Each named turn below is shown by a few rows before and after it. Which turns, in which order, take the first row of each later pair to the second? The first pair is answered.
V:
[ 82  53  33   1 -10 -20  -5 -12]  ->  [-23 -51 -27 -33 -25 -22 -62 -27]
[-13  22   6 -43  -2   4 -13  22]  ->  [ -3  34  12 -40   0   3 -19  16]
[ -9 -14  26 -10   0   2 -28 -21]  ->  [-27 -13   8 -20   8   3  29  10]
[25 38  9 14 12  1 27  3]  ->  [ -6 -10   0  12  -4  -1 -45 -32]
C:
[ -7  41  17 -67  -2 -26  18   9]  ->  [-22  29  -2 -59  -2 -19  46  26]
[27  4  5 51 -2 26 19  9]  ->  [ 41  19  33  27  -7  11 -25 -17]
[ 16  35  43 -31  -8  -9 -54   6]  ->  [-36   5  13 -64  -4 -17 -39  19]
[-33 -27 -16   3   5  -3  12  10]  ->  [-10 -19 -13  35   2   7  22  12]
H:
[-26  -3  13 -55  12 -23 -13   1]  ->  [-16  13   9 -46  17 -17  31  22]
[-52 -40 -42 -39   3   4  30  21]  ->  [-49 -37 -28 -61   0  -9 -15  -2]
[-23 -18 -14 -13   2   9  -2  19]  ->  [-21 -12   1 -27   0   3 -16  12]
Pairs:
Each pair is two turns apart.
[-74 -21   4 -24   7 -11   2  10]  ->  [-62 -11  -5  -2  14  -4  39  28] -> H then C
[ -6 -23   0   6 -13  -8 -61 -20]  ->  [ -5  13 -18   3   7  -2  54  38] -> C then V
[-18 -24 -13  42 -14  13 -10   1]  ->  [-34 -21  -5  -1 -17 -11 -34 -10] -> H then C
[-41 -26 -16  -1 -14 -13 -32 -30]  ->  [-36  20   4 -43   1 -31  12  -6] -> H then V
[-19  -3  22 -59 -11 -23 -42 -41]  ->  [-42 -13 -19 -39   0  -3  60  15] -> V then H
[-73 -72 -36 -33 -20 -14 -41  -4]  ->  [61 31 10 70 -7 23 58 33] -> C then V
[-28  22  16  -1  25   8  67  25]  ->  [-27   4  45 -23   8 -11 -46 -35] -> V then C
[-9 17 -6 19 -1 33 42 27]  ->  [-17 -11   1  18 -19  26 -49 -18] -> C then V
[ 14  18  20 -17  -2 -14 -15   1]  ->  [ 11  -1  11   1 -13  -3 -36  -8] -> H then V
[ 40 -11  -5  35 -11 -14 -11 -11]  ->  [ 45  17  12  -1  -5 -31  -4 -13] -> C then H
[-3 10 -4 -9  4 -8  9  5]  ->  [  3   8 -11  12   3   0  11   9] -> H then C
[ -1 -16 -18   2  10  23  38   7]  ->  [ -2 -13   9 -31   2   2 -26 -23] -> H then H
[-32 -38 -26  20 -18  24  74  38]  ->  [ 47  -3  22  76 -33  37   1  -8] -> V then H
[  6 -30 -21  78 -11  36  36  12]  ->  [ -8 -50 -27  76 -18  36   8  -3] -> V then V
[-56  -8 -31   5   0   3  71  23]  ->  [ 17  48  51 -16  -9 -24 -40 -40] -> V then C
[ -4   5  12  -3  -4  -2 -26  -6]  ->  [-24  -8 -12   0   0  -1   2   8] -> C then C
[ 1 21 -6 12 12  3 16 19]  ->  [ 11  23  10   9   4  -1 -12   1] -> V then H
[ 20  24  33 -13  36   4 -49   1]  ->  [ -8 -15  13  -3  27  10 -65  -8] -> H then V
[-19 -32  16  -9 -15  -1   9  23]  ->  [ -1 -22  33   0 -17  -2 -24   4] -> V then V
[ 12  25  28   4  -6  27 -60 -26]  ->  [ -2  53  33 -48  15   8  -5   2] -> C then H
[-33 -14 -22 -28  -4  20  11  24]  ->  [ 34  15   7  25  -7  35 -14   4] -> C then V
[ 25  24  25 -24  -5  -2  -6  -7]  ->  [-17  -4  -2 -44   0  -6  19  10] -> C then C
[-29 -24 -16 -15 -12   3  -2   6]  ->  [24 11  4 26 -6 18  8  5] -> C then V
[ 10 -18 -11  30   2  53 -29 -40]  ->  [ 28  29  28 -23  11  26 -35 -46] -> C then H
[36 20 19 19  5 18 26 17]  ->  [ 28  13  35 -18   2  -1 -34 -15] -> V then H
[ -5  -9  19 -16   1 -14 -23 -16]  ->  [-19  -6  16 -29   3 -18   2   2] -> C then H
[-27  -7  22  34 -21   8 -17  -5]  ->  [-40   0  29  -1 -18 -11 -23  -9] -> H then C
[-33 -27  -4 -32 -10 -25 -15   2]  ->  [-24 -10  -6 -26   1 -20  31  25] -> H then C
[-20 -35 -24  14  19   0 -41 -28]  ->  [-35 -12 -17 -43  34 -25 -17 -18] -> H then C
[-16  18   1 -49   7 -20  30  21]  ->  [ 10   6 -16  20   1  12  52  32] -> H then C
[-38 -13 -26 -29   5   1  20   5]  ->  [-28 -18 -34   0   2  13  35  11] -> H then C
[  4  13  -5  22  16  -3 -35   2]  ->  [-13   3 -22  31  19   4  -3  18] -> V then C
[-30 -26 -17  -9 -12   5 -13  -8]  ->  [ -3  25   9 -37   1  -9  18   3] -> H then H
[  4 -34 -24  51 -16  51  17  -2]  ->  [ 33  31  46 -31 -13   3 -41 -39] -> H then H
[41 26  3 76 -1 25 45 18]  ->  [ -4 -39  -5  45 -22   8 -72 -37] -> V then C
[-32 -30 -32   7   7 -22  43  -1]  ->  [ 23 -10  -7  59   1  -7  26 -10] -> V then H
[-13  21  -1 -38  18 -10  53  18]  ->  [-21 -31 -33  24   6  20  44  17] -> C then H
[  0  13 -13  27  11  22  69  23]  ->  [ 38  50  43  -3   3  -4 -15 -22] -> C then C
[-10 -42 -29  24   0   6  -9  -7]  ->  [ 31 -12  -2  39   2   8 -19 -17] -> V then V
[-1  4  9 -1 20 -1 35 18]  ->  [-22 -33   4  -1   8  -1 -21  -8] -> H then H
[-35 -46 -45 -17 -15  32  25  26]  ->  [ 47  -7  -5  53 -21  51  -8   1] -> C then V
[ -2  -1  30 -21  11 -13 -35 -26]  ->  [-20   2  20 -42  18 -19   9  -1] -> C then H
[-27 -56 -52  77 -43  43 -24  34]  ->  [-18 -40 -53  82 -38  47  14  49] -> C then V
[ 2  4 10 -8  7  0 13 -2]  ->  [ -7 -16  -2   2   1   8   1  -2] -> H then H
[-26 -19 -21  12   3  22  44  23]  ->  [-28 -35 -10  18 -12  22 -33 -15] -> V then V
[ 37   5   1  55  -6  28  -6 -10]  ->  [  5 -28 -19  48 -13  26 -18 -12] -> V then C
[-24 -13 -16 -45   5  -7  21  18]  ->  [ 14  26  20 -49   2 -15   1   0] -> V then C
[ 53  11   8  66  -7  44 -15 -22]  ->  [ 13   2 -25  45   7  44  66  26] -> V then V
[ -3  -8   0  50 -13  30  -2  -9]  ->  [ 0  1 -3 51 -8 32 16  1] -> V then V
[ 32 -26  23  29 -38  -2 -19 -18]  ->  [ 36  -1  16  27 -26   2  46  12] -> V then V
[ -2 -46 -23  50 -11  22 -19  -9]  ->  [ 10 -34   0  35 -12  10 -52 -26] -> C then C
[ 20 -35 -30  44   1  28  19   3]  ->  [-10 -36 -40   2   6  11  45  22] -> H then V
[ -1  -5  -6 -29  14   0   9   7]  ->  [  6   4   4 -32  14  -3  -3   0] -> V then C
[-12 -53 -13   3 -31   3 -29 -13]  ->  [-27 -33  -5 -52 -23 -18  -9  -5] -> H then C
[ 44  36  38  21 -34  -7  -7  -6]  ->  [-13  13  27 -48 -34 -34 -29 -11] -> V then H
[  8   4  16 -51   5 -14 -48 -19]  ->  [-29 -32 -38 -23   9   9  31  27] -> C then C
[ 20  44  54 -33  -2 -55 -39 -40]  ->  [  0  55  28 -45  19 -52  56   9] -> V then V
[ 57  -4  30  35   0  -9 -23 -15]  ->  [ 44   5  39  -9   3 -28 -44 -18] -> H then C
[-53 -22 -23 -51   8 -14  35  18]  ->  [ 25  48  44 -54  13 -27   2 -10] -> V then C
[ 41  34  15 -60  24  -4  10  14]  ->  [ 34  17  18 -64  16  -9 -35  -8] -> C then V
[31 13 -1 47 -1 13 17  8]  ->  [-37 -36 -24  -6  -9  -5 -25  -6] -> C then V
[  0 -13 -20  33  19  17 -36  -1]  ->  [-16 -21 -23  11  18   7 -41  -3] -> V then H
[-13 -40 -57  -7 -21  10  44   9]  ->  [-13 -52 -56   4 -30  13  14  -4] -> H then C
[ -7   4  -8 -37  -3  -9  39  20]  ->  [36 20  4 11 -6  3 37 15] -> V then H
[ 4  9 -9 12 16  0 34 30]  ->  [ 30  30  24  -2  15 -12 -10   4] -> C then C
[ -8  21  43  -4 -25   2  -5 -41]  ->  [-42   8  21 -28 -22  -2  21 -22] -> V then H
[18 27 16  0  3  8 17 16]  ->  [-24 -23  -2 -14  -9   5 -31  -3] -> V then C
[ 22  28  -8 -25  17   6  65  52]  ->  [-23 -65 -30 -14 -12  12 -60  -4] -> H then H
[ -9 -15 -33   3  -1  19  14  27]  ->  [-14 -23 -32   9  -7  19 -11  16] -> H then C
[ -9 -28 -16  14  -9  -6 -20 -21]  ->  [-23 -11 -15 -30   2 -22  13  -2] -> H then V
[ 25  60  47 -23  -3  -9   2 -27]  ->  [-16 -26 -28  60 -16  36  28  -8] -> H then H
[-43 -19 -18 -27   0 -10   5  20]  ->  [17 11 -2 41  2 15 26 21] -> C then C
[  3  19  -4  11  11 -12 -71 -56]  ->  [ 27  58 -20  38  34   8  53   2] -> H then H
[  3 -45 -27  65 -30  23 -42 -15]  ->  [-31 -31  -8 -39 -21 -23 -67 -27] -> H then C
[  2  13 -20 -16   2 -32  35   6]  ->  [-16 -15 -26 -19  -7 -32  -9 -14] -> V then V
[  23   37   54  -25   -1  -35 -107  -40]  ->  [-102  -54  -56  -39    8  -19   11   33] -> C then C
[40  9 15 41 -3 68 40  6]  ->  [52 26 32 32 -4 64 17 -6] -> C then H
[  9  -9  23  32 -40  32 -29 -29]  ->  [-43 -19 -13 -13 -27  23  45  17] -> C then V
[27 18 39  6 36 11 16 12]  ->  [-27 -48  11  -6  22   8 -28  -1] -> V then C
[ 28  38  21 -19   4 -19  16  12]  ->  [  6   8 -11  -1   3  -8  49  33] -> C then H
[-28 -19  -3 -50   4 -36 -59 -19]  ->  [ 40  52   9  -1  24 -12  52  29] -> C then V
[-57 -61 -33 -17 -10 -23  -5 -20]  ->  [ 31  -2  31  19 -12 -19 -51 -57] -> V then V
[-11  25   8 -30   4 -34  11  24]  ->  [ 16  31  26  -6  -2 -25 -29   3] -> C then V
[  4  -9 -17   0  14 -28  23   7]  ->  [ 21  -2  -1  -7  10 -37 -11 -15] -> V then C
[ 11  40  35  -2   1 -30 -41 -93]  ->  [-85 -26 -36 -29   6 -27  30 -46] -> C then C
[ 35  41  41  38 -29  -7 -14 -11]  ->  [-60 -10  -1 -41 -24 -31   5   9] -> C then V
[-40 -45 -66  19 -11  21  46   3]  ->  [ 28 -20 -27  76 -24  36 -10 -28] -> C then V
[-22 -11  -3 -51   5 -12 -10  -3]  ->  [-35 -30 -23 -31   3   1   0   3] -> C then H
[  8 -19  11  58   6  28 -32 -12]  ->  [-19 -11  24 -10   8  -3 -62 -25] -> H then C
[ -2  27 -13  14  11  12  36  49]  ->  [  3   0 -16  59  -1  32 -12  25] -> H then C
[ 38  18  29  28  -4  -4 -34 -17]  ->  [-26 -39 -31  32  -5  11  11  13] -> V then C
[ 49  13  51 -10  -3  -4 -51 -24]  ->  [ -7 -48  12 -14 -15   1 -71 -24] -> H then V
[-26 -31 -12  -7  -7 -19 -17 -22]  ->  [18 12  0 27  4 -6 43  4] -> C then V
[ -2 -20   9  -9  -1   6 -63 -37]  ->  [  5   3 -18  15  18  24  59  29] -> V then C
[ -6 -52 -34  38 -26  31 -21 -11]  ->  [-33 -44 -19 -37 -21  -2 -48 -19] -> H then C
[ -9  11 -29 -17   7  10  44  38]  ->  [-28 -23 -25 -31  -8  -3 -40  -5] -> H then H
[48 54 38 -5 13 -2 -1  0]  ->  [52 45 33 21 10 10 -3 -2] -> H then C
[ 12  15  23 -12   0  -4  -4  -1]  ->  [ 10  -5  17   5  -6   3 -24  -9] -> H then V
[-13 -17  16 -22 -10 -13 -71 -37]  ->  [-26  10  19 -67   5 -30 -25 -13] -> C then H
[21 26 28  2  3 -6 24 23]  ->  [31  9 23 34 -7 10  0 16] -> H then C
[21 32  3  0 13 -7 73 23]  ->  [-13 -22  11 -33  -7 -22 -59 -42] -> V then C
[-36 -22 -23  -7   3  17   3   3]  ->  [ -8  23   2 -27  14   5  28  11] -> H then V
[-10 -19 -13  11   0   2 -27 -14]  ->  [18 15 -4 21  8  9 22  8] -> V then C
[ 3 -1 -8  9  5 -7 50 11]  ->  [-11 -29   0 -10  -7 -20 -27 -24] -> H then H
[-28 -23 -37  -3   2   6  16  13]  ->  [ 33  36  18  -6  -1  -3 -11 -11] -> V then C
[-44 -66 -61  22  -9 -10  33  34]  ->  [ 30 -34 -27  94 -16  15   9  12] -> V then H
[ -1  -7  -4   8  -6  -1 -30 -16]  ->  [ -9   7   2 -27   3 -14 -16  -8] -> H then C
[ -46 -100  -42   19  -23   10  -27    2]  ->  [ 32 -55 -12  95 -26  37 -24  -4] -> C then C
[-6 13  5 -8 17  2 61 13]  ->  [30 14 18 41  9 18 30 -4] -> H then V
[  0 -27  29  35 -25   5 -55 -27]  ->  [ 39  31  43  42 -11   7  28  12] -> V then V
[ 13  -5   2  26 -11   9 -62 -22]  ->  [  3  -6 -29  40   2  27  32  30] -> V then C
[ 10 -16 -12  15  19   1 -17  40]  ->  [ 22   2   9  -8  18  -8 -33  27] -> H then H
[25 11 16  9  5 16  4 27]  ->  [ -9 -17   1 -18   1  10 -30  13] -> C then V
[45 48 39 16 16 -6 20  2]  ->  [ 51  30  35  46   5   5 -10 -10] -> H then C
[37  8  8 66 -7 27  2 -3]  ->  [ 41  16  22  40  -9  13 -43 -25] -> H then H
[21 13 11 37  8  6  5 13]  ->  [-14 -24 -13  38   5   8  -9  11] -> H then V
[ 32   0 -11 -17  18 -33  35 -13]  ->  [  3 -28 -27 -25  13 -35  19 -20] -> V then V
[ 4 -6  0 57 -1  0 12  1]  ->  [  4   1  26  13  -2 -24 -38 -27] -> C then C
[  4 -23 -38  67  -8   1 -13  -1]  ->  [-40 -23 -53   0   2 -17  28  26] -> H then V
[-26 -50 -25  57  18  -8 -19   0]  ->  [ 27 -12   6  76  20  -9 -21 -11] -> V then V
[ -7   1 -38  32 -19  12  30  39]  ->  [ 41  38  12  23 -27  -3 -31  -5] -> C then C
[ 36  62  27 -37  15 -22  56  22]  ->  [  7  10  37 -54  -8 -33 -72 -39] -> C then V
[ 15  21 -18  -9  15  -7  44  16]  ->  [ 26  -4 -25  44   1  15  15   4] -> H then C
[ 17  34  30   8 -19 -21 -87 -15]  ->  [-46 -17  -6 -15 -21 -25 -87  -8] -> H then V
[-36  17   5 -59  33 -17  55  30]  ->  [-54 -31   5 -60  15 -22 -47 -18] -> V then V
[-22   5  -4 -41 -40   6 -29 -21]  ->  [-28   2 -29 -24 -34  21  35  13] -> V then H
[-42  13 -10 -61   9 -29  48  30]  ->  [-11  38  28 -75   4 -42 -14  -8] -> V then C
[ -5 -25 -48  21  -3  32  21   4]  ->  [ 25 -15 -24  30 -12  26 -36 -30] -> C then H
[-28 -23  10 -35   3 -19 -19   1]  ->  [  8  20  31 -33   8 -24  -3   4] -> H then V
[-14 -24  10  49  -8  23 -63 -30]  ->  [-45  -9 -19  12  15  17  64  37] -> C then V
[ 19 -21 -13  49 -12  13  -3  -5]  ->  [ 42  12  22  21  -7  -6 -25 -21] -> C then H
[11  8 -3 30 -1 18 50 34]  ->  [  4 -14  20   9 -13   0 -62 -19] -> V then C
[  4  33  32 -18  -2 -21  16   2]  ->  [-16   6   0   4  -2  -7  48  22] -> C then H
[  2   3 -25   7  -5  -5 -29 -10]  ->  [ 19  30 -18   0   5  -5   3   6] -> H then H
[ -5 -22 -33  66   4  35  32  29]  ->  [ 39  13  22  46  -5  14 -58 -22] -> V then C
[ -5  37  -2  -3  15 -18  43  -2]  ->  [-27   2  -2 -18   2 -27 -28 -35] -> V then C
[31 14 -5 47 -5 25  6  7]  ->  [42 35 15 29 -2 13 -4  0] -> C then H
[-16  11   4 -26   2  -7  44  -2]  ->  [-11   8  19 -40  -6 -18  -7 -31] -> V then C
[ -1 -43 -22  58 -27  41 -41 -12]  ->  [ -6 -40  -9  34 -28  29 -70 -29] -> C then C
[ 27  -1  18  42  -4  10 -42 -20]  ->  [-43 -21 -25 -20  10  -3  33  25] -> C then V
[ 16  52 -11  21   2   9  76  40]  ->  [-31 -34 -23  15 -31   4 -80 -31] -> H then H
[-24   1  -9  14   3   1 -18 -29]  ->  [  0  30   2  24   7   2   0 -26] -> V then V
[ -5  30  11 -48  13 -31 -37 -10]  ->  [-39  -1 -38 -14  19  -4  39  34] -> C then C
[ -4  19  16 -40 -29  27  70  39]  ->  [-44 -55  -2 -31 -50  30 -31  -4] -> H then H
[31 26  8  8 11 27  4 10]  ->  [  0  17   6 -40  11   4 -25   0] -> C then C
[-12  30  15 -54  23 -27  49  19]  ->  [-59 -58 -36  -3   2   2   1   2] -> H then H
[-24 -25 -29  34  10   6  47  19]  ->  [-11   0  24 -30   4 -33 -43 -32] -> H then H
[-18 -19 -44  37  -4  25  29  29]  ->  [ -2  22  17 -37  -7 -17 -56 -19] -> H then H
[  3  31   1 -12   7 -12 -14  -9]  ->  [ -1  15  -1   5   0  -1 -33 -16] -> H then V
[-14 -27   5   6 -22  -2 -35 -19]  ->  [12  8  5 22 -5 10 42 15] -> V then C
[ 9 25 -4 -5  7 -3 36 18]  ->  [30 11 -3 36 -2 13  6  1] -> H then V
[-15 -38  -2  13 -20  28 -51 -33]  ->  [-53 -21 -10 -60  -4   1   1  -4] -> H then V
[-12 -36 -38  36  -3  26  16  12]  ->  [ 48  23  20  34  -7  11 -24 -20] -> V then C
[-19 -13 -33  -5  10  35  68  27]  ->  [ 34  25  38 -33  -4   8 -55 -42] -> V then C
[ -3 -61  12 -14   7  14 -11 -23]  ->  [  9 -59   7  19   7  27   9  -8] -> C then C
[ 14  53  44  -2  -1  -8 -40   0]  ->  [-64 -21 -26   3  -1   7   8  32] -> V then C
[ 45  17  42  40  18  13  -4 -27]  ->  [-26 -54  -3  36   7  16 -24 -27] -> H then V
[  4  13 -20   8  14  40  28  -6]  ->  [ 17  10 -13  22   6  42   3 -21] -> C then H
[-38  -4  18 -88   3 -45  41  36]  ->  [-61 -78 -37  -7 -12  -2  39  42] -> C then H
[ 46  33  20  56  24  48 -15   2]  ->  [-35 -41 -36  37  16  49 -30   2] -> H then V
[ 33  35   3  16  18 -12  33  22]  ->  [ 23  15 -13  36  18  -1  37  23] -> C then H
[-41 -42   7  -9  -8 -17 -69 -34]  ->  [-44 -57 -37  48  -5  17  13   9] -> C then C
[ 44  10 -15  93   4  36  26 -18]  ->  [ 47  20  27  37  -1   4 -62 -68] -> H then H
[ 38  -9  35  33  -9  20 -83 -42]  ->  [60 52 27 29 17 25 63 30] -> V then V
[ 42  45  58 -46  21 -31 -32 -19]  ->  [-21  18  19 -86  30 -41  23  18] -> V then H
[-12 -27 -30  33 -12  12   4   0]  ->  [-26 -30 -24   0 -11  -5 -25 -11] -> H then C
[-51 -51 -29 -30  -4 -22  23  23]  ->  [  9 -30  17  -2 -20 -23 -74 -33] -> V then V
[ 43  36  27   1  16 -17 -13 -15]  ->  [ 11 -24  -4  26   1  -2 -48 -32] -> H then V
[-17  -3   1 -22  -5  -6 -30 -13]  ->  [-26  -8 -19 -11   4  -1  22  14] -> V then H
[  3  -7 -24  59  21  41  74  44]  ->  [-21 -58 -14  48  -7  28 -72 -30] -> C then V
[-28  24  19 -17  16   4  40  14]  ->  [16 31 35 32 10 17  9 -5] -> H then V
[ 65  33  50  23   8  10 -22   7]  ->  [ -3 -56  -3  37  -8  24 -66  -3] -> H then V
[  2 -29  12  24  -5  11 -53 -28]  ->  [-22  -8 -11  -4  15   6  55  30] -> C then V
[ 12  33  -4 -19  14   4  65  39]  ->  [-14  -7   8 -47  -7 -15 -64 -24] -> V then C
[ 14 -42 -23  30  -5  29  13  21]  ->  [ 45 -18   9  24  -8  20 -37  -6] -> C then H
[-19  39   6 -33  45   7  10   1]  ->  [-37   3 -26   0  42  26  26  13] -> C then H
[95 82 41 37 11 11 93 19]  ->  [-78 -59 -69 -25   3   3 104  42] -> V then V
[ 29  25  26 -24   4 -19 -35 -33]  ->  [-24   6  -7 -61  10 -26  15  -4] -> V then H
[-11  -9   8 -24 -25 -23 -28  -7]  ->  [-15 -26 -19  10 -21   2  26  21] -> C then C
